The rows below come in pairs that one turn or mirror swaps. Which row does each named row swap with?
The rows were stretched afterwards, more along some directions than others.
k273: [-0.05 -1.02 -0.05  0.60  2.43  0.93  1.24  0.76 -1.87  1.69 -0.51  0.16
  1.30 -0.80 -0.09  0.36  0.88 -1.34]
k969: [ 0.55 -0.48  0.16  0.47  1.00  0.62  2.88 -0.02 -0.95  2.24 -0.88  3.08
 -3.02 -0.99  0.46  0.14 -0.43 -0.91]
k467: [ 0.44 -0.26 -2.84  1.33  1.71  1.50  0.78  0.38 -3.64  3.06 -0.01 -0.25
  1.63 -0.10 -0.77 -0.21  0.09  0.58]
k608: [-0.82  1.46 -2.40  1.92  1.08  1.82  0.47  0.27 -2.65  1.35 -2.03  3.17
  0.19 -0.43 -0.55 -2.01  0.42 -1.10]
k26: [-0.58 -1.33 -1.98 -0.21 -0.95  1.67  0.80  2.60 -3.15  0.53 -0.29 -1.30
 -0.44  4.09 -0.58  0.24 -1.51 -0.63]
k306: [-2.97 -2.15  0.76 -1.14 -0.18 -1.14  1.38  2.16 -0.53  0.30  0.36  1.76
 -1.69  2.08  0.83  1.84  0.76  2.55]
k195: [-1.33 -1.52 -1.29  0.05  0.06  1.42  0.21  3.77 -1.26  1.17  0.89  0.40
 -1.89  5.17  1.69  2.36 -1.97  3.44]
k616: [-2.11 -1.06 -0.43 -2.00  2.24  1.23 -0.94  1.28 -3.54  2.93 -1.75 -0.37
 -2.85  1.59  2.07  0.36  0.64 -1.05]
k573: [-1.15 -0.42 -1.16 -2.23  0.61  0.07 -1.55  1.78 -0.26  0.75 -0.78 -2.15
  0.08  1.59 -0.55  0.41  1.10 -2.74]
k450: [-2.19 -1.79  0.96 -0.87  2.27  0.23  0.26  0.22  0.02  0.64 -1.52  0.00
 -2.54 -0.06  0.89 -0.26 -0.21 -2.93]
k772: [-0.32 -3.64  1.22 -2.47  0.57 -0.51  0.46 -0.50 -0.04  2.45 -1.04 -3.55
 -3.52  0.26  0.12 -0.05 -0.26 -3.28]
k38: [-0.41  1.08 -0.31  1.40  1.70 -0.10 -0.65  0.02 -1.44  0.96 -3.05  1.39
  0.12 -1.67 -0.45  0.01  1.75  1.93]
k250: [-0.06  0.13 -1.94  1.43 -2.16  0.82  1.53  1.49 -0.20  1.50  0.34  1.92
 -2.68  1.48  1.22  1.95 -3.01  1.58]
k31: [-1.76 -3.17 -0.06 -1.89 -0.72  0.83  2.08  1.01 -1.86  3.38  0.72 -0.92
 -3.44  3.51  2.08  1.84 -2.63 -1.25]
k896: [-1.38  0.89 -0.55  2.34 -1.12  1.56  0.93  4.59  0.43  1.20  0.11  3.77
 -0.51  2.97  2.20  2.20 -3.61  3.81]
k480: [ 0.57 -2.86  0.87 -1.23  0.24 -0.23  0.90  0.21  0.03  1.99 -0.20 -3.24
 -3.14 -0.39  0.84  1.10 -0.20 -1.32]
k449: [-0.71  1.55 -1.45  0.77 -0.10 -0.32  0.14  1.53 -2.47  2.40 -0.58  2.85
  0.43  2.63  1.49  1.18 -1.23  4.53]
k778: [-0.81 -0.27 -1.26  2.49  1.19 -0.09  1.83  1.39 -0.59  3.46 -0.86  3.56
 -0.93  0.77  1.79  1.81 -0.95  0.29]
k167: [-2.24 -2.89 -1.17 -1.88  1.64  1.23  1.19 -0.61 -3.87  3.53 -0.44 -1.15
 -2.91  3.48  1.59  0.14 -1.03 -0.97]
k517: [-0.53 -1.04 -1.79 -0.61  0.62  0.85  0.35  0.75 -2.49  1.43  0.19 -1.26
  0.71  0.67 -1.60 -0.35  0.93 -0.65]
k809: [-0.98 -1.09  0.20 -0.21 -1.09  1.53  1.53  3.75 -1.64  2.98  0.00  1.18
 -2.49  1.51  1.71  1.15 -2.69 -1.88]
k566: [-0.28 -1.13  1.50  1.19 -0.12 -0.28  1.56  0.98  0.60 -0.12 -0.39  3.62
  0.68 -1.02 -0.22  1.79 -0.17  0.63]
k783: [ 1.78 -1.01 -0.18  2.21  1.04  2.35  0.17  1.87 -0.01  3.33 -1.01  0.98
 -1.77  0.17  0.31  1.77 -0.46  1.06]
k271: [-3.13  0.01 -0.72 -1.37  2.35  0.23 -0.58  3.08 -1.15  1.54 -0.79 -0.34
 -3.61  3.06  2.10  1.25 -1.21 -0.58]
k241: [-0.57 -1.03 -1.65 -0.34 -1.57  0.14  1.40  1.80 -2.45  0.22  0.94 -0.68
  0.18  2.89  0.10  0.61 -1.84  0.60]
k69: [ 0.23  1.43 -2.77  3.25  0.38  1.35  1.28  2.63 -3.07  2.58 -0.38  4.19
  0.83  0.47  0.86  1.72 -0.29  5.58]
k184: [ 0.45 -0.28 -0.50  1.19  2.23 -0.04  0.40 -0.27 -1.00  2.86 -2.83 -0.27
  0.83 -1.48 -1.06 -0.93  2.43 -1.88]
k831: [-0.72 -1.08  1.06  0.73 -0.39 -0.07  1.14  0.43  2.07  0.84 -0.87  2.52
 -2.16  0.05  1.98  1.43 -1.52  0.28]
k944: [ 0.97  1.26 -1.42  2.15  0.25  1.63  0.83  2.24 -2.83  3.64 -1.80  2.55
 -1.92  2.06  2.52  0.21 -1.75  0.68]
k183: [-0.34 -3.48  2.61 -1.45 -0.07 -1.10  2.37 -1.24  0.43  1.34 -0.51 -0.72
 -2.45 -0.11 -0.18  2.16 -0.98 -0.04]
k448: [-1.41  1.61 -2.75 -0.89  2.03  1.04 -1.58  2.84 -2.84  1.03 -1.35 -0.64
  0.21  3.15  1.51 -0.41  0.79 -1.28]
k688: [ 0.64  1.11 -1.94  4.62 -0.05  1.33  0.73  1.46  0.10  2.22 -2.04  3.54
 -1.98 -0.64  0.78  1.60 -2.22  3.20]
k272: [ 0.23  2.16 -3.55  2.49  1.51  0.90  0.35  2.06 -1.66  0.75 -1.28  2.21
  0.37  0.31 -1.05 -0.21 -0.40 -0.99]
k112: [-1.87 -1.34  0.78 -2.89  0.70 -0.55  0.82 -1.88 -2.84  2.54 -2.00  0.28
 -2.49 -0.46  0.55 -0.66  0.29 -1.83]
k587: [-0.39 -1.50 -0.94 -1.49  0.98  2.14 -0.41  1.84 -2.83  2.03  0.29 -2.67
 -3.79  4.08  2.79  0.44 -1.88 -0.54]
k598: [ 0.18  0.75 -2.50  4.20  0.36  1.23  2.88  3.08 -0.99  1.74  0.16  4.57
  0.10  1.86  0.83  1.15 -2.72  2.05]
k355: [-0.57 -0.08 -1.99  1.05  1.46  1.59  0.39  2.40 -1.95  1.72 -0.96 -1.07
  0.32  1.77 -0.65  2.06 -1.12  2.81]
k819: [-1.03  0.32  0.84 -2.18  1.41 -0.04 -1.22 -0.72 -1.74  3.36 -2.40 -0.66
 -2.47 -0.47  1.41 -0.41 -0.32 -0.54]
k389: [ 1.81 -1.08  0.29 -0.92 -0.21  1.04  1.52 -0.07 -2.03  1.31  0.01 -0.89
 -0.77  0.29 -0.71 -1.03 -0.55 -2.00]
k960: [-0.08 -1.17 -0.37  1.53  1.56  2.67  0.92  2.14 -0.31  2.86 -1.38  1.84
 -3.23  0.23  0.46  2.06 -1.71  1.78]
k75: [ 1.39 -0.16 -0.52  1.59 -0.33 -0.85  1.27  0.17 -1.43  2.67 -0.25  3.12
  1.17 -0.99  0.05  0.33  0.54  2.13]
k855: [-1.99  1.02 -2.36 -1.05  0.93  2.14  0.85  2.20 -4.13  0.75  0.03  0.23
 -1.00  3.22  1.18  1.82 -0.91  1.80]
k78: [-1.66 -0.43 -0.97 -1.94  1.34  1.53 -0.25  2.66 -2.00  1.69  0.05 -2.56
 -2.37  1.47  1.37  1.88 -1.80 -0.02]
k18: [-1.92  0.38 -1.97 -0.90  1.45  1.19  0.22  3.88 -2.98 -0.20  1.74  0.80
 -0.22  3.55  2.40  2.71 -0.66  2.90]
k483: [ 0.10  0.32 -2.05  2.95 -0.87  1.87  1.88  0.65 -3.55  2.40 -1.49  2.59
 -1.98  2.04  1.30 -0.79 -2.34 -0.77]
k675: [-0.05 -1.60 -1.15  2.58  1.23  2.22  3.28  0.03 -2.84  2.86 -1.11  3.06
 -3.10  1.46  0.49  0.02 -1.78  0.47]

k831 pairs with k272
k273 pairs with k675
k517 pairs with k31
k855 pairs with k783
k483 pairs with k184
k688 pairs with k448
k167 pairs with k467
k944 pairs with k38

